Each row of R is roughly a mix of the hidden directions of one of several groups.
R (149 x 15):
[[ -7  27  52 -22   0  -6 -19 -32  19 -18  20  12  -3  14 -64]
 [-26   9   9  56   8  12  19 -29   5  25  69 -12   6   3   6]
 [ -1   0   4 -64  10  48  -2  -4  23 -44 -31   2 -22  22  -6]
 [-45 -26 -37  21  18  20  12  17   2 -55  36  -3  24 -13 -16]
 [-43  22  -6 -10  28 -29  35 -10 -53   0 -42  28 -15  -1   1]
 [-22   9  34  17   3 -26  27   3  11 -47  22  42  54   9   3]
 [  3 -16  24  -8  44 -32  -1  -4 -13   2  14 -55 -37  15  46]
 [ 29   3 -24  10  -7 -23  24 -19 -29  16  47 -43  23 -33  34]
 [-14 -24  13 -28 -17  40  30 -17  28 -37 -30  31  37 -11 -25]
 [ 26  16  13  -6 -11  54   1   4 -12  19 -30 -32 -29  31 -51]
 [ 27 -19 -16  -8 -19  39 -41   1   5  -1  47 -34  49  -2  16]
 [-38 -33  21 -31  37 -39  16 -30 -19  27 -20 -17  30  13  -8]
 [-56 -40 -53  24  -1  39   7  -1  -2  -8  19   5  20  15 -15]
 [  7   8  41  -5  39 -11  -4  23  31 -29  -4  43  31  -2 -48]
 [-17  14  17  -1  48 -12  -1  45  24  -6 -14   3 -20 -31 -59]
 [-10 -20 -48 -25   2 -62   2  -2   4 -19 -30 -10  40 -11  25]
 [ 10   6 -27  19 -30  38 -36   8  -1  28  16  43   2 -48 -31]
 [-34   4 -43 -25  35   8  37   9  13  58   4  12  -7 -16  24]
 [ 33  -7 -17 -39   9 -29 -33  28 -16 -31   9 -37 -47   5  18]
 [ 18   3  26  12 -32  11 -23 -42  15 -52 -27   3   5  -7 -51]
 [ 62  49  32 -21   1   1  -7 -35 -27  16  -7  -7 -24  11  14]
 [ 27  15  17  13  -6  14 -17  26  29  26  33 -45 -45  41   7]
 [ 23  17  11  10 -11  43 -30  19  -5 -16  24  24 -14 -68 -19]
 [-37  29   9  -4 -13  16 -58 -30 -27  30  41  19 -12  15   1]
 [ 51  19  17  22  20 -29  33  -4  32  -8 -28 -16  20  14 -46]
 [ 18  36  40  -1  19  50   4  44 -14  -9   3  25 -41 -13 -12]
 [-66  -1  10  22  13  -3 -26  41  17 -12  10  25   4 -33  34]
 [-47 -23 -23  12  13 -28 -41 -17 -45  -1  23  31 -12  -1  30]
 [-13  46   8  13 -44  25 -12  55  31  24 -22  16  15  -9   5]
 [ 35 -33  11 -13 -32  34  24 -13  50   8 -31 -23   9  23  28]
 [ -6 -14  17 -44 -14   0  47  35  25  20 -32 -43  25  16   9]
 [-36  29  41  -7  21 -16  28  15   3 -19  22   3  53  18 -39]
 [ 16   1 -38 -37   4 -37 -40  26 -35 -33  -1 -11 -41  -8  -5]
 [  5  23   9 -32  -2  16 -13  47  14  29  -4  51  21  14  50]
 [ 44  -5 -18  -5   8   0  67  26  34  15 -17 -25  -2 -10 -32]
 [ 44  12 -14   2  11  29  38 -20   8   6 -19  -8  28  47  48]
 [ -1  38  29 -26  25 -26 -57  -3   6  31  21   4   1 -33  31]
 [ 48  26   4 -22  39  12  38 -34  11   6  14   5  19 -26 -41]
 [  5   9 -39 -12 -57   0  20  13  35  30 -27 -18   3  46  -7]
 [ -7  19  49  47 -27 -18 -13  13  -9  22  18  27  42  -9  32]
 [ 21  16  12 -10  33   6  43  35  35  56  -1 -21   7 -30  -3]
 [ 19  -7  51  58  15  41  19  10  17 -35   8 -24  -7  -4   6]
 [ -2  -7 -21 -71  27 -36 -23  21 -28  22  24  -6  -8  18 -14]
 [ -5  -4  48 -44  -7  -9  17 -69   2 -11   6  23  13   9  23]
 [ -8   3 -12 -22 -35 -45  27 -23  13  -7 -40 -58   0  20  11]
 [ 13  34 -11  42  29 -23 -12 -14 -19  24 -31  47   0  43 -10]
 [-19 -23  56 -13  25  -7  48 -13  14  -5  40  39   3 -13  -6]
 [-65  19  14  -1  15 -10 -33 -42 -21  -9 -39  28 -12  -1  -7]
 [ 10 -16 -43 -14  -4 -26 -25 -63 -12  35   4   2 -30  23  23]
 [-29  -2 -47   5 -30  18  33 -39 -28  12  14 -29 -15 -10  42]
 [ 23 -12   1  -6 -47 -33  37 -25  -1  39 -28 -14 -26  14  39]
 [ 14 -48 -26 -22  16 -24 -41  31 -22 -45 -31  -4 -10   3 -14]
 [-23 -13 -65 -35   6 -28  18 -10 -12  28 -21  11  19   0  43]
 [ 13  -8  -6  22 -24  37 -21  16 -18 -15 -35 -40   7  -9  63]
 [ -8  -9   9  35  44  46 -15 -35 -24 -15  19 -12 -47  20   3]
 [ 32 -24 -33  41 -13 -16  13  19 -18  38  21 -13  56  -1  -1]
 [  8 -21 -18  26 -26  24 -13  -9 -12  31 -14  42  46  52   2]
 [  3  31  18   2 -22  23  40  -9  26  31 -26  -7 -24  64  -3]
 [ 17  28 -19 -39 -22  -2 -25 -18 -19 -20  33  25   5 -62 -15]
 [-44 -14 -52 -54 -20 -26 -11  -8 -10  26  18  -1  10 -22  18]
 [-16  18 -11  56 -18  -8  23 -28  27  -5  24 -42  46   6  15]
 [  4 -19  -8 -29  12 -18  38 -47 -16  41 -21 -21 -36 -38  -8]
 [ 15 -32 -15 -10  15  33 -81  19  12   8  18  -5  19   9 -10]
 [ 34  33  -8  12 -15  42   2 -27   0 -36   4  60 -24 -11  12]
 [-44  38   6 -21 -15 -22  34  11 -29   7 -37  -8   9 -42 -31]
 [ 28  19  33 -34  16  36  24  40  -4 -54  -2  23  -7 -16  10]
 [ 13  15  21   5  36  13 -11 -52 -37 -19   6  40 -46 -12  16]
 [ 31   8 -31  18   6  22   6 -14  -8 -30  -8  48 -40  27  47]
 [-19 -35 -33   2  26   9  17  -8  -2  45 -40  33   4 -14 -47]
 [-20  -6 -18  56  -6 -15 -61  37 -17 -27 -15  -4 -10 -14  14]
 [ 36   0 -34 -21 -54  42  -2  41  27   5 -22  17  -2   0 -14]
 [  0  35   3   6   0 -10  11 -55  -3  47  33   2  41  34  17]
 [  7   1 -23 -37  12 -14  33 -46 -21  -8 -29  27 -21  28  46]
 [ 19   0 -59  15  21 -16   9   7  59 -15  31  23 -12  11  24]
 [ 41   5  14 -40  -6  20 -62  -6 -13 -11   1 -33 -24 -20  27]
 [  6 -56   0  -8  -5  18 -29  -2  10 -25 -38  36 -16  51 -14]
 [-11  -6  47  -5  24 -26  25   6   2 -34 -36 -47  -7  44  -5]
 [-16 -26 -56 -18  37 -44  39  12  28 -13  -3  12  15  -1  11]
 [ 53  11  -3 -35 -12 -13  23 -28  20  -2 -21 -50  39  14 -10]
 [-21 -13 -30  44 -19  20  -3  34 -13  35  22 -47   3  32 -20]
 [-18  13  47 -12 -32   4 -22  12  -4  16  43  39 -19 -13 -47]
 [-57   6  19  41  17 -15 -14  15   5  -5   5  27 -30 -31 -44]
 [ -5  22 -37  35   4 -35  -1 -26  27   7  46 -31  36  23 -15]
 [ 36  22 -17 -26 -21  44  13  38  14 -37  13  46  11 -15  10]
 [  7   3 -20 -18  21  -9   4 -43  -7  15  -2 -27  45  20  66]
 [-18 -10  40  13  27  -2 -13  26   3  -4   6  28  58   3 -55]
 [-58 -58 -39   6  19  11  16  -1  12  -5   7   8  19 -21 -29]
 [ -8  60  26 -24 -23  47 -18 -18  10  42  -3  11  10  24   7]
 [ -5  18   6 -54   2 -39  20 -67 -14   7  10 -19  -2   2  22]
 [ 57  15  20  -3 -12 -13  19 -44  -8 -10 -44 -20  23  29 -26]
 [-17   0 -16 -20  19  52 -42 -17   0  14 -29  17 -47  30 -24]
 [ 12 -12  41  -6  28 -49 -11  17  -7 -39  45 -34   2 -24  -4]
 [-45 -26  30  -5 -19  21  27 -11  18 -22  42 -30  12 -39  22]
 [-77  -8  31  28  -5  -1  -8 -15 -21  -2  10  36 -10 -28  14]
 [ 22  23  46 -20  18  43  33  37   6 -42   8  24   5 -13  11]
 [ 22 -32  12   5  16 -48  27  -9 -51 -30   4   2  26 -41   1]
 [ 46 -50  32  -8  -5 -12 -14 -23 -24 -25 -10  10  -4  54  -7]
 [ -5  24 -33  11 -32 -18  43  17  29 -14 -15 -15  11  58  25]
 [-50  -3 -23  38  -1  -4  16  15 -36  22 -14 -19 -52  29 -13]
 [ 15  -3  26 -47  39  21  -2  33 -16 -41  12  45  18  -9 -18]
 [ -5 -20 -15   0  27 -57  48  15  17  25  31  28  10 -21 -23]
 [ -6 -20  38   4  -1  27 -12 -17  -6  62 -38 -18 -34 -12 -31]
 [-40  25   4 -15 -20   3  27   7  65   4  36  -4  42  -5   3]
 [-10   9   9  -9 -16  15 -28  21 -18  17   7   5  10 -73 -53]
 [-48 -14  -2  14 -18   1 -60  -2 -46  -1  26  21 -22 -14  21]
 [ 51  39  40   4   4 -46 -18   6   5  45   0   8  -4  19  14]
 [  8  -2 -26 -23 -20   7 -19  -1 -26  49 -39  -8 -63 -13  -7]
 [  2 -42  -1 -20  -5 -20 -11 -68   6 -14 -36   9  26  27 -23]
 [-26  -2  -5  43  -7   5  50 -20  31  30  -6   7  40  32  30]
 [  1 -10 -59 -28 -32 -11 -37  -2 -17 -13 -27 -29  19   6  41]
 [-37  13 -41  34 -12  34  12  31 -11 -58  14 -12 -14   8   7]
 [-11 -17  41  -3  45 -14 -26  29   5 -11  -9  27  26 -12 -58]
 [ 38   8 -45 -20 -30  10  11  21  27 -38   2  21   3  48  23]
 [ -6   2 -15  17  -1  25  43  19  13 -71   2  20  36 -12 -22]
 [ 15 -16  28  29  -9 -63  10  20   2   0  34  31  45 -11   9]
 [ 41 -21  17  -8   4  48 -43  28  12 -28  20  27   4 -23 -29]
 [ -7 -49  -1   3   1 -31 -27 -26  19  43   2 -52   9  34  -4]
 [-14   9  80  31 -11  13 -28 -11 -21  -4  20  23  13  -8  22]
 [-40 -27 -41  24  14  18  28  18  19 -36  31   3  36 -10 -25]
 [  5  33  45  -4   3  19  -4 -18 -12   3 -29   1 -55  32 -46]
 [-28   4   7   6  13 -28  12 -25 -40 -35 -21   3   9 -70  10]
 [ -6  31  16  18  24 -42 -26 -31  22  14  45 -26  41   9 -16]
 [-32 -37 -36  32 -28  18  24   1   1 -27  -8   8 -16  58   4]
 [-18  40  19 -37 -11  21  18  -9  66  -4  14 -21  31   6 -17]
 [ 31  35  -2   6 -19  -7   1 -10 -36  25  16 -56 -44  10  30]
 [ 17  -6 -44  12 -35  18   3 -27 -26  38   8 -33 -24  30  39]
 [ 13   0 -51  27  -8  25 -54  31 -37   1 -15  15  10  -8  31]
 [  3   1   8  -6  20  25  -5 -16 -50  16  38 -59  14 -24 -33]
 [ 20 -30 -34 -52 -22 -33  46   2  13  -5 -26 -15  27 -14   4]
 [-40  39   0  34  14 -34  41 -11 -34  -9   6  42  12  -7  17]
 [-13 -39 -32  15 -19  23  26 -37  11  12  -5  33  17  59  -2]
 [ -6  28  23 -11 -44 -16  26  36  50   8   3  22  37 -13 -27]
 [ 30  11  48 -42 -36   6 -34 -18   5 -28  11 -23   7   7 -38]
 [-16  -7  19 -19  24  23 -29  -2 -51  18 -27  47 -39   0  26]
 [  2 -42   5   0  22 -40   8  21  33 -43 -10  49  29 -13 -10]
 [-53 -15 -55  23  10  30  35 -15   5 -26  31   9  11   6  -7]
 [-23 -44  30   1  28 -12  33 -14  21  22 -18 -27  38  40  18]
 [ 64  12  34 -40  -4 -11 -28 -24  12   9 -30  24 -10   2  25]
 [  9 -21  21  11  51 -41 -23  -4 -10 -43  -7  36  18  21  32]
 [-51 -14  11  19  35 -19   4  24  30 -32  14  44  21  14 -30]
 [  3   7 -55   2 -18 -40 -19 -20  21 -32  20  -6  39  42   0]
 [ -5 -43  -9   6 -21  22 -22 -24 -35 -43  21 -11  -6  52  25]
 [ 10  17  38  66  11  34 -37  31  -6 -14  -4   6 -27   5  -7]
 [ 38  17  33 -27  14 -48 -21   7  14  40  -2 -24 -26 -33  12]
 [ 32  -7 -16  14 -27  49 -32  32  17 -17  19  33  10 -44 -15]
 [-44 -12  35 -19  35  30 -22 -13 -31  -2 -11  -2 -10  -2 -58]
 [ 13 -47   0 -25   7 -28 -43 -34 -17 -10 -41 -25 -28  10 -23]
 [  2  15  51  12  16  30  19  42  35  16  48 -18  19  14   5]
 [ 36 -12  19 -15 -67  26   4   0 -16  -1 -54 -14   3  12  17]]

Here is one row of each group, with its name. Which group are the others in?
[-50  -3  30  25  26 -30  25 -28 -33  16 -39 -22  -5 -22  -1]
(43)
[-25  68  11  18  33  19 -24  25  -7  -8  -1  17 -36  21 -23]
(92)
[ 39   1   8 -37  40   2 -27  -7  -4  -4  38  35  -1  53  13]
(35)

[-27  -6  35  -6 -20 -17   2  12  19  23 -18 -59  28  -1 -52]
(43)
[ -4  -1  46  -8  32  -7   9  17  42 -27   3  30  30   5 -55]
(92)
[-28 -23 -35   2 -34  -2 -38  54  -2 -28   6  -4 -30 -29 -15]
(35)
[ 15  14  -9  32  14 -54  14  41 -11   1  32 -22  24 -46  10]
(92)
[ 24  16  10  31   9  19  43  39  50 -24 -43  -9   8   0  -9]
(35)
[ 16   2   2  -6  39 -21  48  11  26  25  10  23 -20  -4 -62]
(35)
[  4  15  33  28  32  22  16 -49   5  22  26  22 -21  42  28]
(43)
[ -4 -46 -42  20  -1  -6 -53  37 -12  37  -7  -8 -13 -21 -16]
(43)
[  6 -12 -19  37  57  10  40 -15  -1  -9 -22  10   4  27  51]
(35)
[-22  38   3  12 -21  61  14  -7   9  43   0 -22 -32  -9 -31]
(35)
[ 18  17  -6  -8 -44  25 -27 -37  18   6  30  28  24 -38 -39]
(43)
